(in the rows, 128 means zero)
Rotation paths and how fast each direction turns (degrees each step)
Each turn is a multiple of 5 degrees from 10 to 175, or 0.
Each row of a path follows its step; steps can be skipped.
Path 1:
step 0: [134 132 128 137 128 129 134 125 134 123 126 124 124 129 127 134 122 130
 125 128 122 126 126 146 132 125 137 126 131 128 127 126 122 125 134 133
 117 126 117 136 123 126 134 125 126]
step 1: [132 126 127 126 114 130 128 127 134 131 136 124 129 141 132 125 128 132
 128 128 125 133 121 136 129 125 139 125 127 128 119 126 131 123 118 131
 120 130 136 129 131 123 131 121 125]
step 2: [128 123 123 126 116 122 125 127 130 125 125 113 120 134 129 133 120 120
 133 127 126 125 124 126 123 126 136 121 130 124 130 130 137 124 131 128
 129 130 133 137 128 130 117 131 131]
step 3: [127 125 123 125 113 134 120 125 128 120 129 126 129 136 128 128 123 128
 129 124 122 118 124 132 133 127 120 129 127 135 131 119 120 137 130 132
 136 120 127 135 129 130 122 135 127]
step 4: [134 127 120 124 126 126 133 129 120 134 129 130 132 135 129 128 134 129
 134 125 118 131 128 124 128 129 136 136 126 133 132 115 130 130 129 133
 131 124 121 138 127 123 130 132 141]
step 5: [139 130 133 129 124 134 137 124 130 122 125 129 125 143 127 131 134 129
 126 134 127 118 127 125 123 127 127 131 134 129 124 126 130 128 133 121
 130 138 120 133 121 120 130 128 137]
step 6: [120 121 128 133 113 130 134 129 125 129 130 130 124 131 132 117 136 123
 119 134 128 136 127 134 128 129 121 130 138 131 123 127 129 125 130 123
 126 129 124 132 130 123 121 122 136]
step 7: [123 124 127 126 129 128 119 124 130 134 135 129 121 136 132 126 131 119
 137 125 121 134 129 124 123 133 128 124 137 132 124 133 126 134 127 124
 126 134 115 128 130 132 115 127 128]
step 8: [123 137 123 132 127 128 129 122 129 122 127 134 126 123 123 135 139 134
 132 126 120 122 128 133 122 134 126 128 129 128 118 129 127 133 129 126
 124 124 121 139 133 138 118 130 127]
step 9: [123 133 122 121 131 126 137 126 132 131 140 135 128 125 130 118 133 139
 131 122 123 128 124 128 126 130 128 129 131 128 120 123 125 122 120 128
 134 135 131 141 122 128 127 134 125]
[127 128 127 127 127 128 130 132 130 132 131 130 130 129 129 127 128 125
 128 126 128 130 127 127 128 130 130 130 129 130 130 126 131 128 126 130
 127 130 129 126 128 130 128 129 128] => 135
Path 2:
step 0: [126 118 135 128 129 122 137 120 131 125 133 124 133 123 128 123 128 120
 125 139 140 122 121 123 128 128 123 121 130 132 125 138 118 127 129 129
 125 127 129 140 127 135 127 121 129]
step 1: [131 123 125 134 133 128 129 123 122 130 135 136 128 125 134 127 136 125
 127 125 120 129 129 123 130 130 135 133 133 119 122 119 130 126 130 117
 135 118 122 134 129 124 139 129 115]
step 2: [124 133 137 128 127 132 126 126 136 132 136 134 120 135 126 127 127 120
 134 122 127 127 135 127 119 125 126 120 118 125 134 122 138 135 127 133
 128 138 128 130 122 117 123 125 131]
step 3: [129 135 133 129 137 121 134 129 119 118 117 121 121 131 123 126 121 126
 127 130 130 122 139 132 133 122 125 128 135 124 122 126 122 134 129 131
 118 132 123 128 130 138 131 128 128]
step 4: [125 119 121 130 131 127 120 129 120 116 126 132 127 125 134 122 135 129
 126 136 121 128 125 135 125 128 122 128 127 138 132 129 127 116 129 128
 126 129 140 136 129 117 130 134 122]
step 5: [131 126 134 132 129 128 128 120 130 134 123 131 135 129 123 128 125 123
 127 120 135 129 109 122 131 132 126 130 118 121 133 124 121 140 129 124
 120 126 132 129 130 119 125 126 122]
step 6: [130 128 126 128 132 126 127 129 141 125 123 130 123 122 129 133 133 125
 129 117 121 121 138 123 125 126 133 124 138 133 136 125 135 138 131 126
 128 122 130 124 140 134 141 123 131]
step 7: [126 138 128 128 121 128 123 143 116 122 131 128 134 127 133 126 128 122
 134 135 123 123 129 133 129 125 127 135 121 128 126 125 134 138 120 131
 134 133 135 132 128 129 123 129 137]
step 8: [123 120 131 125 129 126 129 119 126 127 126 123 132 133 125 126 125 132
 121 131 139 125 135 132 131 141 128 129 134 136 123 137 123 135 122 123
 122 128 136 134 120 127 124 117 121]
step 9: [136 121 124 125 131 130 122 129 126 129 130 118 123 127 124 122 140 126
 135 126 120 130 128 124 131 128 137 127 124 125 129 130 121 123 130 112
 135 127 124 129 140 123 130 128 119]
[129 127 127 129 128 128 131 131 131 128 124 127 126 129 130 128 128 128
 130 127 125 127 129 127 127 127 127 126 125 127 130 129 128 129 128 128
 128 131 126 127 128 132 127 127 128] => 100
[126 128 129 128 126 128 130 126 128 129 130 128 127 128 126 128 128 129
 129 128 128 125 124 130 129 130 125 125 125 128 127 126 127 131 128 127
 128 128 129 128 126 130 127 130 131] => 140
[127 126 130 126 125 124 129 129 129 130 129 131 129 128 128 126 126 129
 127 129 131 129 129 130 128 128 127 130 126 127 131 129 130 130 128 128
 125 130 127 125 128 126 127 127 126] => 130
Path 3:
step 0: [126 135 124 133 134 126 132 128 130 130 131 125 126 118 124 126 134 129
 133 126 136 120 123 119 141 127 130 122 135 133 125 124 124 121 121 131
 132 128 136 136 126 124 125 126 126]
step 1: [119 125 130 123 126 130 126 136 139 122 127 130 130 125 119 126 129 120
 124 125 129 130 122 129 129 128 126 128 131 125 128 117 125 134 116 131
 131 127 131 135 137 138 125 127 130]
step 2: [131 123 131 134 126 128 137 122 126 126 136 129 132 122 123 127 141 131
 122 130 134 131 119 123 136 125 121 128 131 123 121 130 129 135 129 138
 129 124 133 134 130 127 125 129 122]
step 3: [117 133 127 129 127 122 126 132 137 132 130 123 127 127 127 131 125 131
 124 139 126 126 132 118 139 132 129 126 137 120 130 124 125 132 125 132
 130 127 124 139 131 134 124 129 123]
step 4: [124 118 128 135 133 126 131 129 135 128 126 128 122 121 125 126 139 128
 124 128 127 127 126 124 130 127 134 131 129 135 113 127 127 129 120 130
 133 121 132 129 123 138 127 125 123]
step 5: [118 130 124 131 124 130 127 122 134 130 130 133 133 126 120 131 139 129
 127 134 123 132 124 123 128 127 125 127 140 127 130 117 125 124 129 136
 119 126 133 131 130 135 131 135 130]
step 6: [124 126 130 134 139 134 139 133 135 122 130 125 129 120 126 135 132 135
 122 128 134 121 127 129 129 139 129 127 131 123 123 132 127 126 129 129
 125 129 133 133 132 136 120 131 121]
step 7: [118 132 124 134 129 128 129 120 132 120 127 127 132 124 124 128 133 128
 124 136 130 130 127 130 138 125 126 127 134 131 130 133 127 129 108 131
 128 126 123 134 125 134 132 131 132]
step 8: [121 122 133 134 126 130 130 125 144 132 127 120 129 121 116 128 131 124
 121 124 130 130 125 129 138 133 127 126 130 128 121 124 129 127 132 127
 127 129 132 123 128 127 126 136 125]
step 9: [126 127 118 132 129 124 132 125 127 123 136 123 130 130 122 133 135 125
 122 138 123 137 122 126 126 142 120 131 135 124 126 126 129 132 122 124
 129 128 127 128 129 139 127 128 124]
[125 127 129 129 126 126 129 128 125 128 128 128 127 129 129 129 130 129
 127 125 129 129 126 130 125 127 129 130 127 128 128 131 130 129 125 129
 130 125 128 129 128 130 130 128 130] => 135
[131 126 129 127 125 127 128 129 131 127 129 130 129 129 127 126 130 127
 130 126 128 129 126 127 127 131 129 128 128 127 126 125 128 126 126 129
 128 130 128 126 127 129 130 131 129] => 100
